In the data rows, 128 means zero.
In each game, the first row plays the second. By how much does the first row win? 10 means about a draw, 20 a big win and 0 a big loss. Wins can go round in a circle. Each row has two weighted sums of its numbers, A and B, taken from their middle values. A row wins by its A times the other's B, less its B times the other's A.
[114, 137, 121, 107, 212, 119, 80, 94, 81, 94, 107, 139, 157, 170, 111, 161]
[106, 125, 119, 103, 157, 99, 96, 119, 107, 161, 119, 162, 197, 160, 107, 143]: 10
[99, 113, 145, 141, 105, 129, 139, 205, 145, 109, 136, 99, 126, 99, 116, 107]
[130, 178, 115, 197, 109, 115, 118, 128, 172, 139, 141, 119, 99, 129, 141, 112]: 12
[91, 107, 125, 105, 102, 106, 140, 128, 132, 98, 121, 246, 196, 158, 131, 167]
[111, 120, 139, 147, 105, 138, 142, 171, 189, 130, 133, 104, 99, 144, 120, 145]: 16
[149, 146, 130, 141, 103, 123, 140, 138, 145, 107, 147, 103, 91, 107, 116, 109]
[173, 104, 128, 141, 101, 172, 171, 96, 131, 98, 165, 97, 102, 94, 146, 100]: 16
[116, 143, 135, 161, 103, 113, 130, 107, 170, 190, 121, 134, 111, 172, 150, 146]
[187, 107, 138, 135, 100, 118, 164, 94, 156, 115, 143, 138, 99, 107, 141, 128]: 9
[92, 106, 122, 95, 102, 100, 148, 155, 101, 160, 130, 115, 134, 109, 145, 176]
[95, 115, 126, 147, 103, 126, 134, 170, 184, 101, 140, 125, 96, 129, 128, 135]: 8
[132, 124, 116, 142, 106, 84, 132, 160, 183, 105, 150, 141, 108, 118, 109, 110]
[81, 89, 142, 94, 97, 123, 181, 186, 125, 94, 124, 139, 167, 91, 139, 141]: 9
[157, 136, 128, 161, 106, 135, 132, 129, 136, 106, 159, 105, 96, 86, 120, 113]
[120, 98, 127, 112, 103, 159, 178, 145, 116, 98, 158, 118, 98, 119, 160, 94]: 10
[117, 164, 120, 234, 105, 134, 115, 124, 214, 129, 129, 106, 103, 151, 126, 114]
[91, 98, 144, 108, 173, 138, 126, 161, 86, 94, 120, 112, 154, 102, 127, 104]: 12
[145, 148, 123, 147, 106, 149, 130, 143, 101, 106, 152, 99, 94, 76, 106, 113]
[137, 119, 124, 101, 105, 146, 115, 78, 101, 164, 112, 176, 149, 171, 133, 245]: 14
[132, 99, 136, 173, 98, 227, 147, 120, 155, 138, 129, 103, 103, 131, 159, 104]
[110, 198, 124, 246, 107, 84, 104, 128, 191, 99, 124, 171, 106, 155, 113, 113]: 17
[108, 130, 121, 103, 160, 103, 89, 127, 108, 168, 106, 156, 162, 160, 113, 198]
[170, 126, 155, 181, 108, 180, 123, 108, 170, 100, 144, 103, 94, 98, 130, 114]: 12
[181, 139, 109, 173, 102, 127, 163, 108, 148, 101, 136, 93, 100, 112, 153, 100]
[120, 111, 120, 98, 100, 119, 131, 102, 129, 184, 119, 186, 121, 158, 133, 189]: 12
[112, 127, 109, 109, 102, 142, 147, 165, 113, 106, 147, 97, 117, 58, 121, 111]
[94, 109, 121, 101, 100, 104, 147, 185, 132, 94, 123, 141, 206, 154, 133, 170]: 11
[113, 118, 122, 102, 107, 118, 153, 187, 153, 111, 158, 100, 148, 89, 104, 99]
[106, 136, 119, 104, 107, 109, 96, 128, 98, 120, 111, 141, 233, 177, 115, 143]: 4
[129, 124, 118, 105, 106, 185, 127, 120, 91, 162, 123, 149, 142, 94, 109, 214]
[119, 155, 145, 141, 95, 89, 155, 142, 120, 99, 156, 115, 98, 113, 145, 100]: 5
[106, 131, 124, 102, 155, 90, 109, 175, 125, 161, 120, 157, 169, 152, 108, 139]
[104, 92, 132, 89, 98, 120, 174, 163, 99, 167, 137, 89, 148, 128, 142, 118]: 7
[102, 105, 119, 145, 131, 110, 153, 166, 151, 154, 126, 153, 113, 150, 123, 142]
[186, 102, 105, 176, 104, 204, 150, 107, 147, 96, 141, 93, 102, 107, 111, 104]: 10
[86, 91, 146, 99, 116, 114, 171, 177, 131, 127, 130, 144, 156, 122, 164, 95]
[187, 136, 119, 156, 107, 175, 129, 111, 147, 104, 140, 98, 93, 96, 146, 114]: 5
[155, 85, 132, 98, 99, 150, 188, 135, 115, 96, 163, 95, 129, 82, 143, 90]
[109, 123, 124, 86, 148, 106, 111, 133, 110, 91, 103, 106, 201, 106, 102, 92]: 10
[108, 132, 119, 104, 183, 102, 90, 130, 85, 149, 113, 173, 155, 141, 115, 152]
[98, 140, 112, 194, 105, 123, 156, 183, 151, 110, 137, 110, 104, 145, 139, 110]: 10
[103, 134, 122, 118, 169, 96, 102, 119, 117, 154, 110, 156, 118, 130, 115, 148]
[145, 186, 113, 149, 130, 134, 120, 102, 145, 94, 129, 91, 97, 82, 102, 91]: 6
[106, 133, 118, 125, 188, 101, 87, 153, 132, 104, 111, 143, 165, 140, 122, 117]
[175, 144, 111, 143, 105, 118, 144, 124, 152, 102, 160, 103, 89, 130, 127, 110]: 14
[95, 112, 136, 101, 125, 100, 147, 130, 145, 170, 115, 147, 152, 128, 146, 100]
[112, 136, 120, 101, 111, 113, 98, 106, 124, 209, 114, 148, 128, 191, 115, 187]: 10
[152, 119, 145, 117, 167, 107, 122, 122, 133, 105, 128, 99, 129, 86, 126, 107]
[106, 139, 119, 106, 194, 106, 87, 125, 90, 140, 112, 140, 160, 158, 110, 122]: 7
[110, 132, 125, 108, 104, 132, 97, 76, 106, 191, 98, 166, 128, 219, 125, 231]
[91, 99, 143, 120, 155, 101, 137, 161, 106, 93, 126, 156, 138, 95, 138, 104]: 10
[113, 136, 125, 105, 177, 108, 90, 109, 114, 177, 107, 130, 133, 160, 113, 144]
[182, 120, 114, 99, 105, 92, 133, 120, 125, 101, 156, 150, 97, 95, 127, 139]: 12
[138, 110, 114, 111, 112, 133, 134, 97, 95, 171, 116, 193, 209, 168, 121, 133]
[103, 142, 126, 133, 167, 120, 119, 112, 89, 153, 124, 108, 109, 136, 142, 111]: 9
[111, 162, 123, 136, 203, 117, 82, 95, 82, 94, 105, 109, 116, 153, 119, 120]
[109, 116, 132, 108, 94, 153, 150, 141, 192, 92, 131, 77, 111, 107, 98, 91]: 6
[111, 127, 119, 102, 105, 136, 109, 121, 141, 196, 115, 137, 123, 182, 120, 199]
[101, 122, 123, 98, 166, 118, 112, 118, 112, 159, 115, 169, 183, 158, 135, 111]: 10
[96, 115, 128, 103, 170, 106, 131, 148, 100, 108, 119, 190, 151, 120, 135, 107]
[156, 147, 123, 132, 171, 179, 124, 94, 84, 109, 133, 96, 105, 104, 150, 100]: 8
[139, 164, 114, 152, 100, 127, 119, 80, 172, 194, 109, 125, 107, 157, 108, 149]
[217, 119, 116, 94, 106, 181, 136, 123, 98, 106, 125, 96, 189, 85, 104, 109]: 9
[179, 125, 141, 158, 105, 170, 129, 115, 128, 101, 156, 99, 94, 91, 118, 110]
[92, 142, 126, 193, 127, 177, 137, 138, 158, 141, 131, 102, 107, 135, 162, 103]: 14
[134, 125, 118, 127, 141, 144, 119, 86, 93, 203, 109, 157, 116, 152, 127, 143]
[112, 122, 132, 128, 162, 147, 156, 126, 145, 96, 142, 139, 99, 153, 136, 98]: 9
[102, 122, 120, 94, 106, 123, 139, 167, 141, 166, 120, 111, 156, 128, 101, 188]
[142, 159, 121, 138, 172, 111, 112, 78, 116, 156, 116, 139, 112, 138, 153, 108]: 11
[113, 118, 139, 125, 120, 110, 121, 141, 123, 144, 126, 142, 102, 119, 119, 186]
[129, 103, 122, 81, 96, 125, 156, 138, 116, 109, 117, 71, 180, 87, 121, 80]: 12
[151, 123, 138, 159, 99, 187, 165, 111, 150, 96, 153, 98, 97, 108, 140, 95]
[105, 93, 121, 89, 154, 88, 160, 143, 94, 146, 133, 149, 156, 116, 134, 143]: 7
[112, 150, 120, 105, 192, 118, 78, 116, 76, 159, 103, 156, 158, 167, 115, 124]
[109, 143, 120, 135, 181, 124, 113, 94, 105, 150, 109, 113, 114, 143, 133, 112]: 11
[99, 97, 125, 135, 105, 105, 160, 145, 160, 142, 128, 171, 110, 140, 126, 165]
[136, 112, 146, 163, 99, 208, 163, 124, 181, 95, 146, 92, 101, 126, 132, 99]: 15
[140, 145, 137, 199, 103, 131, 120, 136, 185, 102, 139, 101, 96, 118, 113, 108]
[194, 157, 116, 148, 106, 171, 127, 114, 147, 103, 143, 104, 95, 96, 139, 109]: 10
[96, 114, 119, 100, 102, 112, 139, 122, 90, 200, 109, 150, 163, 166, 132, 176]
[162, 138, 134, 98, 134, 89, 115, 106, 122, 130, 131, 163, 98, 95, 125, 140]: 11
[111, 131, 117, 97, 113, 101, 107, 105, 149, 209, 92, 146, 143, 176, 108, 171]
[104, 138, 129, 193, 101, 105, 145, 116, 119, 124, 117, 152, 108, 151, 129, 219]: 10
[173, 140, 132, 139, 104, 136, 135, 111, 136, 102, 154, 100, 94, 86, 128, 110]
[94, 104, 154, 97, 101, 144, 141, 174, 123, 95, 123, 110, 214, 167, 135, 103]: 2
[97, 112, 132, 115, 103, 95, 154, 196, 129, 101, 139, 94, 154, 89, 126, 108]
[110, 146, 117, 125, 162, 93, 100, 114, 126, 175, 119, 158, 127, 152, 131, 119]: 13
[105, 127, 120, 113, 173, 99, 92, 159, 121, 145, 107, 140, 147, 149, 118, 182]
[134, 97, 126, 121, 159, 142, 142, 110, 96, 145, 130, 127, 107, 110, 131, 121]: 9
[144, 122, 150, 126, 133, 129, 155, 103, 109, 117, 142, 108, 102, 87, 167, 96]
[148, 93, 108, 104, 107, 123, 164, 105, 130, 165, 121, 157, 139, 168, 119, 221]: 9
[170, 113, 142, 102, 98, 147, 177, 104, 95, 93, 151, 159, 98, 84, 170, 124]
[113, 137, 119, 104, 207, 115, 80, 87, 83, 128, 107, 137, 155, 168, 119, 122]: 7
[100, 119, 123, 93, 115, 107, 139, 130, 86, 190, 117, 134, 154, 143, 133, 187]
[201, 136, 126, 156, 105, 213, 127, 111, 107, 102, 148, 102, 98, 93, 124, 111]: 10
[168, 99, 112, 179, 103, 204, 157, 110, 162, 95, 144, 91, 102, 111, 131, 103]
[107, 131, 119, 113, 187, 95, 95, 138, 106, 98, 114, 178, 137, 131, 117, 117]: 9
[162, 132, 147, 175, 105, 121, 136, 129, 175, 101, 147, 105, 95, 121, 117, 111]
[136, 146, 142, 105, 141, 113, 114, 114, 105, 146, 135, 190, 106, 106, 117, 113]: 15
[101, 107, 122, 108, 113, 101, 133, 156, 108, 108, 116, 180, 217, 172, 138, 164]
[105, 134, 124, 124, 193, 95, 89, 138, 115, 108, 114, 140, 145, 139, 117, 122]: 12
[111, 130, 121, 93, 107, 90, 110, 119, 100, 187, 123, 163, 165, 151, 113, 195]
[111, 119, 119, 87, 99, 95, 120, 123, 135, 160, 102, 153, 155, 154, 105, 224]: 11
[112, 132, 122, 106, 217, 134, 90, 87, 75, 87, 99, 135, 142, 188, 126, 120]
[151, 132, 142, 166, 100, 204, 143, 90, 155, 165, 130, 104, 107, 128, 160, 105]: 8
[93, 168, 143, 130, 106, 81, 134, 169, 113, 106, 148, 104, 112, 90, 107, 113]
[127, 151, 118, 152, 97, 128, 122, 108, 183, 171, 114, 86, 106, 129, 100, 139]: 13
[106, 138, 123, 106, 106, 110, 98, 156, 110, 95, 108, 124, 227, 188, 115, 188]
[147, 172, 144, 220, 108, 88, 105, 112, 211, 102, 128, 106, 100, 143, 155, 112]: 10
[150, 82, 102, 141, 104, 133, 178, 131, 154, 95, 152, 87, 96, 122, 130, 129]
[123, 111, 143, 119, 104, 106, 139, 158, 172, 154, 143, 138, 118, 119, 117, 142]: 10
[115, 135, 115, 97, 116, 115, 96, 101, 111, 212, 93, 141, 166, 192, 114, 191]
[184, 125, 117, 126, 104, 128, 130, 112, 132, 97, 132, 98, 96, 99, 105, 189]: 13
[109, 127, 123, 103, 110, 88, 113, 125, 112, 98, 116, 236, 176, 146, 107, 217]
[110, 140, 116, 105, 185, 110, 76, 116, 87, 170, 107, 138, 155, 162, 114, 123]: 9
[105, 121, 123, 102, 196, 123, 97, 117, 92, 132, 103, 158, 163, 160, 129, 115]
[126, 112, 112, 94, 107, 71, 146, 177, 101, 112, 137, 160, 184, 112, 107, 104]: 13
[103, 130, 123, 113, 141, 132, 105, 107, 101, 209, 119, 109, 139, 166, 149, 118]
[95, 105, 148, 161, 151, 174, 129, 167, 137, 97, 128, 105, 108, 127, 170, 106]: 2
[183, 109, 133, 99, 108, 153, 140, 119, 109, 104, 138, 180, 93, 97, 121, 152]
[156, 173, 110, 203, 102, 139, 123, 118, 158, 100, 141, 99, 97, 92, 129, 110]: 10
[111, 135, 123, 118, 150, 108, 92, 107, 130, 184, 113, 181, 118, 170, 112, 169]
[190, 119, 140, 143, 106, 182, 140, 123, 125, 100, 149, 99, 94, 105, 119, 108]: 8
[93, 111, 127, 100, 103, 131, 156, 188, 119, 109, 161, 97, 127, 90, 108, 108]
[86, 147, 113, 174, 99, 141, 161, 152, 154, 92, 149, 95, 101, 128, 148, 102]: 6
[111, 98, 113, 117, 102, 129, 166, 160, 167, 162, 127, 120, 134, 143, 125, 182]
[127, 115, 125, 94, 105, 135, 145, 170, 121, 105, 161, 113, 122, 64, 122, 104]: 11
[178, 151, 133, 206, 106, 195, 119, 77, 158, 170, 117, 103, 112, 140, 166, 108]
[105, 128, 117, 90, 148, 89, 114, 150, 123, 138, 130, 197, 126, 113, 119, 145]: 2
[108, 134, 125, 103, 191, 106, 83, 124, 99, 140, 111, 143, 166, 155, 112, 118]
[103, 139, 125, 154, 153, 101, 93, 119, 150, 163, 112, 131, 107, 155, 115, 167]: 11
[96, 125, 138, 113, 176, 84, 102, 146, 122, 100, 117, 133, 170, 120, 109, 112]
[108, 126, 117, 127, 182, 107, 114, 138, 129, 125, 105, 195, 150, 157, 123, 111]: 9
[97, 156, 132, 169, 152, 110, 130, 153, 126, 96, 127, 152, 106, 122, 148, 104]
[93, 166, 140, 196, 162, 145, 123, 143, 131, 130, 119, 134, 110, 146, 143, 110]: 10
[111, 127, 127, 125, 196, 138, 103, 78, 106, 139, 111, 105, 130, 146, 145, 111]
[217, 166, 117, 169, 109, 211, 115, 110, 129, 97, 136, 101, 101, 101, 114, 114]: 9
[100, 97, 121, 92, 100, 153, 177, 171, 104, 102, 143, 91, 159, 71, 146, 102]
[104, 117, 118, 101, 139, 118, 110, 112, 90, 197, 112, 198, 171, 173, 128, 141]: 4
[107, 127, 118, 103, 172, 94, 97, 130, 117, 163, 115, 131, 145, 137, 120, 124]
[154, 122, 127, 168, 101, 204, 145, 92, 147, 147, 143, 96, 105, 117, 175, 100]: 11
[177, 122, 122, 138, 107, 106, 139, 122, 138, 106, 151, 100, 95, 107, 133, 112]
[255, 163, 118, 144, 98, 167, 108, 69, 125, 103, 111, 90, 113, 125, 110, 105]: 8
[94, 102, 129, 97, 182, 141, 131, 132, 89, 96, 129, 98, 132, 121, 134, 104]
[111, 128, 135, 102, 162, 92, 113, 120, 115, 166, 123, 136, 156, 123, 135, 115]: 10
[137, 143, 123, 214, 107, 166, 124, 134, 202, 103, 132, 101, 95, 129, 137, 120]
[150, 91, 172, 119, 99, 135, 171, 114, 153, 95, 154, 91, 98, 109, 155, 116]: 7
[111, 104, 140, 127, 102, 153, 166, 143, 126, 140, 151, 101, 99, 121, 141, 121]
[125, 133, 113, 101, 107, 153, 115, 112, 120, 199, 120, 119, 120, 161, 109, 193]: 10
[144, 132, 117, 101, 152, 89, 108, 102, 96, 174, 121, 115, 123, 133, 111, 181]
[127, 191, 121, 218, 100, 171, 155, 113, 123, 97, 153, 97, 103, 94, 150, 99]: 10
[124, 131, 136, 128, 102, 116, 133, 155, 154, 128, 149, 101, 105, 94, 132, 121]
[115, 118, 124, 101, 129, 126, 147, 120, 111, 183, 141, 144, 117, 131, 146, 137]: 11
[110, 132, 120, 105, 179, 111, 82, 114, 89, 166, 118, 147, 173, 155, 116, 121]
[103, 124, 120, 99, 106, 98, 113, 165, 142, 136, 113, 134, 160, 149, 117, 227]: 9
[123, 141, 131, 178, 100, 147, 163, 128, 160, 93, 145, 104, 98, 110, 157, 98]
[150, 126, 111, 91, 100, 95, 119, 77, 155, 150, 102, 145, 118, 155, 101, 228]: 6
[215, 106, 124, 142, 103, 109, 155, 97, 154, 96, 130, 176, 110, 130, 158, 105]
[207, 156, 120, 144, 129, 163, 138, 99, 116, 96, 140, 99, 101, 98, 149, 99]: 6
[106, 137, 125, 109, 154, 105, 91, 141, 107, 176, 111, 157, 183, 157, 115, 119]
[177, 105, 108, 196, 103, 185, 164, 99, 185, 92, 135, 94, 100, 134, 136, 103]: 7
[104, 110, 115, 115, 160, 102, 127, 121, 127, 174, 116, 167, 149, 158, 118, 168]
[102, 111, 119, 92, 94, 111, 147, 172, 160, 92, 129, 79, 153, 99, 112, 82]: 13
[129, 148, 139, 148, 106, 164, 131, 150, 137, 106, 153, 100, 92, 98, 136, 110]
[104, 121, 125, 106, 204, 124, 97, 114, 80, 87, 104, 138, 168, 155, 133, 116]: 9
[92, 143, 132, 164, 132, 96, 140, 144, 149, 94, 146, 133, 104, 117, 144, 103]
[134, 87, 123, 123, 107, 129, 182, 158, 137, 105, 154, 102, 106, 114, 132, 109]: 10
[82, 106, 128, 106, 101, 115, 172, 180, 107, 95, 138, 131, 162, 87, 146, 98]
[109, 145, 135, 131, 123, 82, 116, 141, 135, 115, 135, 214, 100, 131, 109, 149]: 7
[158, 143, 125, 190, 101, 145, 126, 125, 141, 97, 149, 98, 93, 97, 125, 108]
[200, 97, 131, 179, 104, 208, 155, 101, 144, 94, 146, 91, 104, 119, 120, 104]: 9
[113, 137, 122, 105, 203, 115, 81, 109, 77, 96, 108, 179, 136, 152, 116, 124]
[105, 134, 116, 101, 161, 108, 92, 109, 96, 188, 113, 178, 137, 157, 117, 154]: 10
[111, 79, 134, 130, 104, 89, 188, 165, 159, 98, 148, 88, 120, 132, 134, 115]
[104, 118, 122, 101, 185, 120, 97, 124, 91, 134, 109, 167, 185, 169, 128, 113]: 7
[105, 173, 118, 192, 103, 131, 150, 142, 137, 93, 153, 125, 101, 104, 143, 99]
[184, 139, 131, 154, 97, 154, 148, 99, 142, 124, 148, 99, 101, 105, 161, 100]: 10
[106, 141, 121, 108, 103, 128, 101, 82, 118, 206, 104, 175, 125, 203, 127, 199]
[159, 189, 134, 191, 107, 82, 127, 121, 120, 101, 144, 103, 99, 99, 117, 109]: 7
[129, 114, 134, 119, 105, 130, 136, 160, 119, 100, 150, 121, 94, 94, 123, 111]
[110, 144, 122, 107, 212, 127, 85, 83, 82, 116, 104, 127, 136, 175, 134, 119]: 11
[106, 128, 123, 104, 189, 108, 85, 135, 99, 133, 110, 157, 157, 140, 112, 122]
[102, 122, 117, 98, 106, 84, 120, 179, 134, 152, 122, 159, 168, 149, 104, 194]: 10
[126, 81, 151, 98, 99, 205, 200, 148, 104, 96, 153, 104, 148, 82, 129, 93]
[190, 141, 131, 128, 107, 152, 126, 110, 118, 99, 145, 95, 93, 82, 125, 112]: 8
[94, 118, 122, 105, 106, 87, 139, 205, 106, 106, 140, 171, 152, 99, 111, 107]
[116, 117, 166, 127, 104, 93, 136, 179, 169, 106, 139, 88, 128, 100, 132, 103]: 12
[93, 102, 138, 96, 98, 104, 150, 160, 116, 161, 119, 161, 131, 156, 130, 194]
[158, 90, 125, 105, 101, 173, 165, 116, 94, 99, 160, 108, 102, 68, 148, 122]: 8
[110, 125, 131, 106, 174, 101, 96, 84, 112, 184, 85, 172, 136, 177, 129, 152]
[92, 120, 141, 127, 144, 110, 154, 162, 104, 97, 137, 100, 112, 109, 150, 103]: 11
[134, 165, 114, 139, 133, 98, 110, 109, 135, 155, 137, 112, 101, 107, 134, 118]
[88, 99, 126, 100, 157, 99, 135, 184, 139, 104, 116, 177, 163, 126, 128, 138]: 13
[107, 174, 116, 219, 142, 103, 123, 141, 185, 132, 114, 103, 110, 168, 133, 108]
[137, 167, 142, 138, 126, 124, 129, 131, 131, 104, 141, 102, 92, 90, 114, 107]: 16
[113, 133, 119, 105, 188, 114, 83, 130, 82, 158, 108, 140, 162, 159, 113, 133]
[106, 135, 118, 108, 127, 106, 95, 116, 101, 205, 107, 169, 143, 175, 112, 183]: 11
[190, 102, 117, 154, 102, 200, 163, 106, 132, 94, 145, 95, 102, 102, 124, 104]
[102, 131, 130, 98, 108, 100, 104, 191, 115, 98, 110, 103, 218, 161, 113, 144]: 19
[126, 157, 134, 145, 156, 111, 94, 99, 153, 179, 115, 134, 107, 168, 127, 143]
[99, 128, 120, 185, 103, 142, 157, 169, 164, 131, 135, 91, 104, 159, 145, 107]: 6
[95, 126, 136, 153, 177, 114, 119, 119, 135, 96, 120, 148, 117, 129, 152, 107]
[99, 117, 139, 99, 181, 107, 114, 143, 115, 118, 116, 127, 175, 143, 131, 107]: 13
[169, 120, 125, 172, 102, 174, 164, 107, 147, 87, 141, 88, 100, 97, 136, 99]
[111, 123, 125, 94, 181, 104, 94, 92, 109, 170, 96, 129, 142, 147, 110, 122]: 9
[104, 111, 147, 107, 118, 85, 141, 118, 105, 167, 83, 96, 187, 128, 127, 104]
[107, 129, 125, 103, 145, 137, 89, 140, 80, 131, 108, 108, 223, 170, 115, 119]: 8
[204, 147, 119, 111, 107, 198, 128, 116, 88, 99, 142, 106, 97, 82, 107, 114]
[148, 98, 120, 138, 99, 197, 163, 119, 169, 95, 149, 115, 98, 117, 163, 99]: 14
[142, 120, 115, 105, 104, 146, 124, 124, 134, 181, 121, 116, 140, 131, 109, 206]
[101, 124, 150, 136, 159, 97, 113, 152, 131, 129, 126, 144, 112, 134, 127, 110]: 10
[113, 169, 122, 116, 195, 131, 86, 77, 79, 156, 103, 145, 121, 168, 124, 124]
[112, 143, 119, 109, 205, 124, 77, 93, 79, 146, 100, 136, 141, 177, 119, 131]: 8
[80, 106, 124, 96, 98, 89, 171, 175, 158, 109, 137, 153, 159, 122, 132, 175]
[140, 117, 140, 97, 178, 120, 109, 128, 91, 99, 128, 183, 145, 96, 110, 108]: 6
[109, 172, 123, 104, 105, 130, 97, 117, 104, 211, 123, 163, 125, 165, 122, 122]
[102, 166, 129, 159, 176, 118, 104, 97, 101, 156, 108, 152, 117, 148, 140, 110]: 11
[126, 177, 131, 224, 111, 120, 119, 130, 161, 103, 130, 103, 96, 111, 124, 112]
[97, 156, 136, 110, 169, 95, 109, 145, 86, 97, 125, 140, 109, 111, 127, 117]: 12
[155, 107, 127, 82, 93, 155, 156, 117, 129, 98, 108, 65, 203, 89, 93, 121]
[133, 214, 112, 196, 148, 83, 105, 80, 168, 89, 109, 98, 107, 109, 113, 98]: 15
[97, 118, 164, 135, 177, 153, 120, 131, 105, 101, 117, 155, 112, 130, 140, 106]
[195, 121, 115, 106, 106, 164, 136, 118, 148, 99, 143, 102, 93, 103, 113, 162]: 4
[110, 141, 119, 106, 201, 113, 79, 102, 81, 139, 106, 131, 143, 160, 117, 120]
[143, 146, 160, 183, 129, 112, 125, 127, 169, 100, 139, 95, 96, 117, 115, 111]: 11
[96, 121, 121, 99, 114, 81, 123, 151, 117, 115, 116, 240, 124, 129, 100, 172]
[108, 125, 118, 103, 107, 91, 109, 182, 149, 114, 112, 107, 201, 166, 106, 198]: 14
[98, 116, 126, 106, 122, 111, 130, 230, 110, 103, 137, 129, 131, 92, 110, 143]
[126, 116, 140, 124, 105, 138, 138, 161, 131, 122, 148, 103, 110, 76, 134, 111]: 6
[209, 152, 153, 139, 104, 156, 126, 113, 132, 122, 129, 102, 101, 96, 128, 113]
[99, 137, 152, 200, 173, 130, 109, 111, 143, 94, 120, 100, 111, 133, 133, 106]: 9
[116, 103, 126, 102, 113, 100, 153, 124, 93, 163, 123, 225, 151, 116, 138, 144]
[121, 124, 114, 115, 106, 126, 114, 85, 136, 192, 105, 141, 123, 208, 123, 221]: 7
[131, 163, 110, 140, 144, 139, 106, 105, 92, 172, 128, 136, 106, 110, 120, 115]
[148, 149, 114, 167, 98, 147, 129, 93, 194, 136, 128, 80, 101, 127, 139, 92]: 11
[108, 127, 120, 105, 161, 103, 89, 164, 93, 116, 108, 184, 200, 155, 113, 118]
[144, 147, 127, 118, 168, 230, 129, 92, 102, 118, 128, 103, 104, 118, 150, 103]: 2
[218, 158, 120, 139, 96, 175, 122, 76, 145, 155, 118, 99, 108, 130, 119, 102]
[172, 110, 143, 163, 101, 171, 159, 104, 143, 100, 152, 96, 100, 105, 143, 95]: 13
[138, 76, 107, 143, 101, 129, 189, 150, 180, 98, 143, 89, 124, 122, 116, 95]
[99, 102, 146, 127, 100, 127, 164, 143, 180, 138, 136, 144, 111, 125, 154, 153]: 9
[136, 154, 154, 186, 143, 102, 105, 118, 156, 103, 126, 104, 101, 96, 145, 114]
[163, 121, 140, 115, 106, 147, 137, 118, 118, 103, 154, 98, 93, 81, 127, 112]: 10
[111, 139, 122, 126, 190, 113, 74, 99, 99, 149, 100, 158, 119, 158, 119, 145]
[110, 136, 119, 107, 159, 111, 80, 122, 82, 191, 110, 159, 165, 173, 118, 175]: 10
[103, 98, 112, 112, 116, 98, 138, 143, 95, 171, 115, 151, 197, 163, 126, 155]
[111, 144, 142, 184, 185, 104, 85, 100, 170, 96, 104, 148, 112, 160, 131, 123]: 7
[112, 136, 117, 110, 186, 103, 89, 101, 130, 151, 96, 133, 149, 148, 106, 105]
[150, 116, 155, 111, 105, 108, 137, 147, 132, 103, 158, 100, 104, 87, 141, 110]: 9
[140, 151, 125, 155, 162, 113, 106, 97, 154, 146, 121, 155, 106, 123, 119, 132]
[177, 133, 125, 175, 104, 158, 126, 117, 172, 100, 145, 110, 96, 99, 124, 113]: 15
[104, 131, 116, 105, 188, 101, 93, 130, 88, 137, 115, 140, 155, 138, 116, 119]
[228, 188, 120, 159, 105, 183, 100, 94, 135, 157, 126, 104, 110, 133, 123, 118]: 11
[108, 129, 119, 103, 143, 98, 114, 141, 117, 191, 112, 137, 156, 153, 108, 160]
[139, 106, 147, 213, 99, 157, 151, 109, 202, 96, 134, 95, 103, 130, 141, 103]: 11
[185, 125, 113, 128, 104, 136, 127, 107, 133, 100, 132, 101, 98, 85, 103, 185]
[166, 111, 125, 156, 108, 153, 126, 123, 154, 102, 155, 99, 94, 98, 115, 112]: 12
[128, 129, 134, 107, 160, 122, 105, 109, 96, 188, 116, 104, 136, 128, 124, 153]
[145, 96, 108, 123, 103, 152, 169, 123, 152, 138, 133, 93, 100, 122, 123, 174]: 13
